The rows of X fall into several groups, which share some directions, and each row is roughly a mix of its group's hidden directions.
X (82 x 11):
[[ 33   0  -2 -11  28  26   7  21 -53 -23  25]
 [ 25  57   7  17  -8  14  21 -27  -6  26 -28]
 [ 21 -30  17  11  -6  26 -57 -11   6 -33  13]
 [ 41   4  10   4  27  43 -23  17 -25 -20  30]
 [  6 -35   6  -4  22   0 -38  29 -38 -15  36]
 [-24  -9 -23   7 -41 -33   1 -38  36  18 -11]
 [  3 -19 -23 -17 -14 -26   7 -16  64  20 -16]
 [-21 -28  -5 -21  30 -14 -29  10  42  31 -25]
 [-21 -44 -28 -27 -16 -20 -10   1  49   3  12]
 [-22  -5 -27   1  19 -20 -57   3 -23 -37  -3]
 [ 45   5   9   3  27  35 -21  13 -26 -28  31]
 [-14 -55  -8 -21   2 -34   0  14  44  -8  -2]
 [ 37  34 -20   6 -43   2  27 -35  12  13   3]
 [ 33  25 -13  16  26   7 -44 -19 -24  -5 -37]
 [-41 -29   2 -13 -23 -17  32  23  24  -3  39]
 [-25 -12  -7  -1 -42   7  25   6 -25 -42  37]
 [ 41  33   3  30   2   6  10 -23   1  43 -30]
 [ -3  24 -14  38  -9 -37  20 -12  14  50 -14]
 [ 44  22  -1  10  23  27 -36 -18 -24  -8 -33]
 [-47 -19   4   5  15  12 -13  25 -21 -47  27]
 [ 29  11  25  32  19  25 -44  14  31   1  20]
 [ 20  25 -10  -1 -32 -10  37 -31  35  23 -28]
 [ 23  16  28  -3  46  25   2  41 -27 -15   9]
 [ 35 -23  22  15  15  26 -43   8 -12 -35  23]
 [ 35  46  16  16  28  21 -32  12  25  -3  18]
 [ 35  30  22  10   2   2  16 -17   3  56 -26]
 [-16  25 -36  38   7 -46 -10 -14   1  16 -27]
 [ -1   4 -35  16 -39 -15   3 -42  37  25  13]
 [-19 -41 -14 -17  27  -1 -53  21   6   6  23]
 [ 13  11 -18   4  24  12 -50 -12 -33 -39 -22]
 [ 16 -33  -2 -21   6  26   2   4 -56 -37  14]
 [  7   9   4  23 -18 -12  51  -1  33  49  -3]
 [-44 -22 -18 -18 -34 -25  30 -21   1  14 -29]
 [ 17 -45  -6  -6  -5  12 -23  -8 -46 -40  19]
 [-40 -20  -9 -28 -17 -23  47  -9 -16   3 -30]
 [ -5  41   8  23 -28  18  43 -15 -23 -34   2]
 [  7  23 -32  45   4 -35 -22 -10   6  35 -21]
 [-30 -35  15 -40  -7   7  27  26  16 -24  29]
 [ 25 -22  38 -28 -11  42  27  15  19  10  22]
 [ 47  17  14   4  17   8   7  -1  20  48 -37]
 [ 13  25 -21  18  26 -14 -50 -17 -24  -3 -36]
 [-31 -16 -16 -26  -7 -20  52   3 -36   9 -19]
 [ 27  60   6  22  -2  15  18 -28  -3  17 -26]
 [ 37  29  20  22  32  18 -38  22  11  -8  24]
 [ 40  16   8  26  10  26 -46  -3  26  -6  31]
 [ -7  23 -14  33  -8 -42  19  -9  17  51 -14]
 [ 27  11   0 -22  29  35  16  22 -49 -19  16]
 [ 26 -22  39 -37  -2  44  22  14  13   0  14]
 [ 46  15  -2   5  23  35 -30 -14 -19 -18 -34]
 [ 25 -13 -16 -17 -21 -28  16 -19  52  30 -20]
 [ 12 -48  31  26   4  18 -46   8   1 -21  10]
 [  6  25 -10   0 -27  -9  37 -29  44  17 -33]
 [ 32  13   5 -11  36  21  17  27 -46 -22  19]
 [ -2 -29  26 -26 -18  26  44  20  25  -2  30]
 [ 49  17   9  23  21  25 -36   6   7 -16  35]
 [ 23  60   1  16  -8  24   7 -28 -13  29 -16]
 [-27 -28  -5  -4 -25  15  -6   6 -12 -41  54]
 [-17 -41 -29 -24 -27 -23   3  -3  49  -1  11]
 [-23 -55  -5 -17 -17 -17  18  -6 -42 -20 -13]
 [ 28  45   8  16 -28   5  45 -26  -5   4 -21]
 [ 18  29  14  -6  22 -16  19  -8   9  44 -51]
 [-20  29  -1   2 -19  -2  42 -22  38  11 -42]
 [ 35  10   8 -11  33  -2   2   8  26  33 -52]
 [ 33  34 -13   9 -48   7  34 -30  -7   0  11]
 [-52 -49  -3 -23  10  -6 -21  28   9  -6   9]
 [ -7 -41  12  -6  29  -3 -34  34 -32 -18  26]
 [-28 -14 -26 -27 -31 -18  47 -27 -12   4 -18]
 [-18  -6 -11 -31   4 -18  56   7 -43  -7 -16]
 [-19 -52 -24 -26  -5 -20 -19  10  41  -2  17]
 [-50   5 -36  11   8 -52  -5   2   0 -17 -12]
 [-34  30 -20  -2 -33  12  32 -27  37   8 -18]
 [-21 -51  -6 -18  19  -6 -39  29  -5 -10  30]
 [ 45  13   8  15  25  43 -26  15  -7 -10  35]
 [ 43   9   2  27   4  17 -49  -9  20 -15  33]
 [ 37  10   9   9  35  37  -7  32 -30  -5  30]
 [-31 -18   3  -8 -13 -28  44  23  39  24  16]
 [-31  -1 -17  29 -38  -1  11 -16 -20 -28  45]
 [ 34   1   6 -19  38  -2  -8  17  28  25 -48]
 [-22  40   1   9   0  -5  23   5  45  47 -15]
 [ -9 -31 -37 -17 -35 -15   3  -9  43 -16  29]
 [  5  22  14  33  -3  -6 -34  -7  62  17   1]
 [-43 -14 -16 -23 -22 -36  37 -12 -10   9 -30]]
One row of each group comes first, with its name. Which group is each row after those in?
[-46 -18  -3 -23   3 -35  36  26  31   1   3]
F
[-29  -1  -3 -28   8 -26  53  14 -33   2 -26]
Q
[ -3   3 -20   6 -50   7  29 -12 -12 -38  39]
P

[ 18  35 -20  44   4 -18 -27 -26 -16  28 -24]
F
[ 38  -1   3 -12  23  39   7  10 -41 -30  26]
Q
[ 19  12  23 -32  33  -2  21   6  16  24 -52]
F
[ -6  52  -4  11   9 -20  25   7  40  39  -6]
Q
[  8 -55 -23 -18  -4 -23 -25  13  21 -15  35]
P
[ 32   7 -16   8  24  23 -51  -9 -22 -31 -24]
F
[ -5 -43  16  -8  24  -6 -28  36 -39 -15  24]
P
[ 37  13  12  -9  36  32   7  24 -38 -24  21]
Q
[ 44  13  26   7  -9  34  40 -13  11  34  -9]
F
